(in the rows, 128 means zero)
One turn moves each row of this set onto another row. After a few examples, where does it send each row asked below?
Q_165: [169 105 145 117 101 169 154 107 128 158 120 149]
Q_154: [169 130 151  83 127 141 161 103 126 108  97 129]
Q_229: [164 125 147  96 118 105 113 111 117 124 101  89]
Q_891: [154  91 165 127 115 151 166  80 122 130 107 150]
Q_184: [162  95 146 135  81 112 141  91 116 164 116 127]
Q_778: [143 117 127 124 137 142  97 107 103 105 124 109]
Q_843: [112 137 147 108  99 141 147 125 143 120 111 140]
Q_510: [153 111 161 129 133 157 138  78 116  91 102 143]
Q_50: [111 142 146 111 104 138 130 127 140 111 109 131]
Q_847: [139  97 129 129 115 119 105 110 104 147 133  99]
Q_627: [167  98 144 127  90 140 123 114 124 175 122 118]
Q_961: [168 132 138 127 121 163  91 113 118 107 113 122]
Q_850: [164 115 140 133 104 136  86 117 116 145 120 101]
Q_794: [166 110 152  92 104 102 141 110 123 153 106 102]
Q_433: [166 106 146 125  96 145 170  84 121 138 111 157]
Q_730: [141  84 134 120 107 130 148 106 112 169 134 122]
Q_622: [168 137 148  91 132 130 125 108 119  97  96 108]
Q_665: [142 118 129 114 141 169 137  99 109  98 122 141]
Q_835: [110 130 147 115  90 121 132 130 140 136 115 123]
Q_123: [166 130 143 128 115 158 144  83 115  96 105 155]
Q_293: [113 128 151 110  91 132 148 126 143 136 113 135]
Q_905: [149 111 159 140 128 133  99  87 111  96 102 115]
Q_880: [165 133 140 137 115 135 100  92 109  90 105 122]
Q_356: [160 113 142 143  94 107  97  94 110 133 111 108]
Q_993: [110 136 146 116  98 124 119 130 139 121 111 121]
Q_96: [167 113 154  84 112 125 173 105 127 145 104 125]
Q_359: [172 127 140 117 119 184 134 106 124 118 113 151]
Q_312: [149  91 161 143 108 110 104  90 112 135 108 103]
Q_329: [150  79 168 134 100 121 146  84 119 158 111 125]
Q_815: [144  97 133 110 123 163 168  98 114 137 130 149]

Q_815 moves to Q_665
Q_165 moves to Q_359
Where do these go?
Q_905 moves to Q_312
Q_433 moves to Q_123
Q_96 moves to Q_154
Q_293 moves to Q_843

One turn moves each row of this set onto another row. After a few examples, where does it send each row asked below?
Q_26: [100  86 144 153 124  67 115 142 110 156 147 107 139 129]
Q_712: [ 96  87 136 153 122 133  97  96 144 133 135  78 101  96]
Q_248: [109  55 135 168 118 118  84 107 140 118 132  77 105  95]
Q_434: [114  71 142 159 127 120  86 112 155 127 133  75  99  82]
Q_298: [ 99  76 124 171 117 118  99 100 144 121 123  69 105  88]
Q_706: [ 78  80 148 154  85  97 106 133 127 139 117 104 148 125]
Q_671: [138  89 149 182 118  93 122 147 128 160 138  86 101  98]
Q_472: [ 74  85 141 144  96  99  88 121 136 153 107 104 137 135]
Q_827: [129  90 100 143  84  94 108  94 168 150 142 128 134  95]
Q_234: [ 94 100 118 182  92  97 108 126 142 170 129 130  78  97]
Q_421: [125  78 105 147 153  72 105 114 152 145 135  85 144  99]
Q_495: [ 77  72 154 147 101  86  91 130 137 139 116 130 139 128]
Q_187: [ 94 103 122 176  92  82  96 123 150 169 132 134  78 103]
Q_133: [148  77 114 165 133  78  94 104 156 149 117  76 113 105]
Q_502: [132  72 111 142  93  94  95 107 183 145 124 130 135  93]
Q_879: [ 86  59 151 153  91  96  89 131 124 132 124 112 141 128]
Q_497: [ 97  92 135 156 146  67 119 140 114 156 153 109 129 109]
Q_840: [116  83 125 179  89  82  86 132 136 168 153 129  80  98]
Q_588: [126  84 115 178 141  82 128 149 140 153 143  89 113  78]
Q_846: [102  92 144 177 101  87  97 138 139 163 146 133  74  92]
Q_82: [111  93 154 158 119  79 126 120 111 150 144 136 131 126]
Q_714: [126  81 116 188 129  73 120 149 133 158 141  91  93  90]
Q_89: [126  72 105 153 115  77 137 124 147 136 133 132 157 105]
Q_925: [ 80  80 146 148  89  99  89 130 148 143 104 100 140 129]
Q_338: [130  94 112 142  80 107 104 108 180 155 142 123 125  91]
Q_855: [124  70 112 166 121  76 124  99 147 130 106 134 144 116]
Q_241: [130  88 107 145  76 112 109 112 176 160 128 122 131  94]
Q_216: [110  75 105 162 129  67 133 137 143 144 125 131 153 103]
Q_191: [138  71 104 147  82  92  92 102 166 148 147 138 128  97]
Q_22: [ 91  84 140 162 120 130 101 102 147 120 130  84  99  92]
Q_969: [104 103 122 179  90  75  98 127 135 177 144 115  82 100]
Q_750: [126  73 103 155 150  82 104  99 147 131 135  79 124  98]

Q_22 moves to Q_187
Q_216 moves to Q_421
Where do these go?
Q_879 moves to Q_191
Q_855 moves to Q_133
Q_846 moves to Q_495
Q_234 moves to Q_472
Q_969 moves to Q_706
Q_89 moves to Q_750

One turn moves each row of this set onto another row. After a few examples, where does it send each row asked below?
Q_481: [ 98 178 131 117 132  98 130 107 139 127  94 138 108 147 112 151 144 136
 138]
Q_409: [121 152 138 121 105 110 154  74 135 140 143 113 162 116 137 131 144 159
 137]
Q_377: [111 150  99  92 124  99 172 101 106 114 119 154 148  92 144 133 171 181
 148]
Q_893: [109 143 142 127 150 100 156 132 170 116  91 184 148 106 137 113 158 168
 125]
Q_410: [ 79 121 101 138 154 103 151 127 144 126  97 143 127 127 107 148 137 165
 104]
Q_221: [105 124 154 116 120 123 160 124 128 106 143 134 128  71 132 136 185 149
 122]
Q_429: [ 95 164 163 122 119 106 138 114 135 140  91 155 118  86 134 167 187 168
 143]
Q_937: [138 122 119 142  92 119 164  91 143 123 133 149 121 112 137 161 195 164
 152]
Q_976: [ 91 137  91 139 146 102 159 136 145 128 108 133 134 119 118 157 126 169
 106]
Q_791: [115 145 109  98 131 110 126 131 145 123  89 150 129 146 122 132 177 187
 139]
Q_871: [109 130 147 149 137 100 164  77 151 131 108 160 138 151 137 126 139 117
 130]
Q_914: [108 137 130 149 134 100 168  90 155 142 108 165 127 147 149 137 142 116
 158]
Q_344: [111 159 107  99 123 111 177 109 107 112 117 160 144  94 140 122 169 188
 130]
Q_524: [110 135 140 121 103 109 174 129 130 109 155 144 127  70 139 145 175 154
 134]
Q_736: [111 127 141 124 120 110 172 127 127 123 147 154 103  66 144 126 175 138
 136]
Q_62: [ 95 131 116 132 122 122 149 116 147 137 114 106 103 117 135 101 143 125
 134]
Q_652: [121 140  93 117 146 107 137 126 138 117 104 147 119 144 119 128 190 180
 145]
Q_540: [137 116 116 150  87 126 141 110 144 131 123 149 127 123 143 153 190 167
 152]
Q_921: [118 160 148 108 114 107 150 113 142 140  83 162 101  88 151 169 170 168
 132]
Q_987: [ 81 125 144 146 141 106 170  92 148 136 109 149 153 144 145 152 152 113
 129]
Q_32: [115 102 137 138 124 106 162 110 127 147 148 154 111 117 144 164 124 154
 116]
Q_768: [111 140 115 120 133 108 126 134 123 128  89 144 128 153 135 131 194 182
 127]
Q_550: [ 82 116 114 139 153 115 138 127 141 132 104 134 126 124 126 159 138 179
 103]
Q_958: [121 100 132 134 119 111 161 102 136 148 144 156 123 110 135 177 136 141
 112]
Q_147: [111 100 141 132 107 135 159 116 137 135 146 152 122 121 158 162 138 145
 110]
Q_802: [105 152  95 101 135  90 164 109 105 121 114 149 137  79 154 133 165 175
 131]
Q_664: [143 128 122 156 107 102 165 102 152 125 128 142 125 117 146 160 199 160
 152]
Q_615: [ 96 141 127 139 104 104 154  71 114 134 129 115 168 110 148 132 156 156
 128]
Q_715: [ 80 129 113 129 117 119 141 117 148 135 125 119 109 123 129 110 129 119
 139]
Q_480: [ 84 136 123 133 110 129 132 122 154 109 125 118 117 107 128 113 137 122
 140]
Q_284: [ 98 169 145 123 122 120 131 122 149 122  92 144 132 149  97 151 151 134
 137]
Q_45: [103 153  96 101 109 116 168 121 119 103 111 156 156 100 153 137 184 168
 141]
Q_883: [125 120 135 127 128 119 171 119 147 102 145 157 109  66 127 131 161 144
 139]
Q_698: [ 90 168 141 133 136  89 137 120 150 118  94 136 126 153 104 146 154 135
 132]
Q_608: [106 140 140 137 104 106 161  72 119 137 151 117 151 121 139 125 152 157
 131]
Q_175: [136 144  99 125 126 107 131 129 128 120 104 151 117 143 125 103 171 180
 142]
Q_67: [114 123 144 123 121 117 173 118 125 108 144 143 105  70 124 123 166 144
 139]
Q_426: [107 144 104 105 119 109 177 115 115 111  98 151 136  97 151 126 194 184
 134]
Q_703: [107 169 144 120 132  99 136 103 134 125  86 144 110 141  95 151 145 142
 141]
Q_92: [125 141 104 122 134  98 131 129 125 116 103 151 110 151 131 126 184 186
 147]
Q_107: [ 92 125 136 145 120 111 176  89 149 136  99 146 133 149 140 148 129 117
 124]
Q_696: [101 152 136 129 135 101 156 131 156 104  89 196 139 118 137 122 154 177
 126]
Q_226: [100 122 137 142 143  93 168  87 152 134 107 168 142 143 136 137 135 115
 147]
Q_242: [107 154 149 106 120  97 143 109 136 134  95 169 106  89 152 163 191 170
 143]
Q_758: [121 114 156 136 133 109 162  93 131 150 141 154 112 114 147 165 130 162
 111]
Q_196: [109 172 130 127 140  96 137  96 132 139  95 131 124 136  87 153 153 149
 143]
Q_875: [113  87 151 127 115 116 158 105 145 150 150 143 125 110 146 152 146 142
 118]
Q_164: [ 92 147 129 141 136 118 166 125 161 109  87 191 152 119 150 126 154 167
 141]

Q_652 moves to Q_481
Q_698 moves to Q_107
Where do these go?
Q_62 moves to Q_409
Q_45 moves to Q_768
Q_937 moves to Q_242
Q_802 moves to Q_175
Q_377 moves to Q_92
Q_615 moves to Q_540

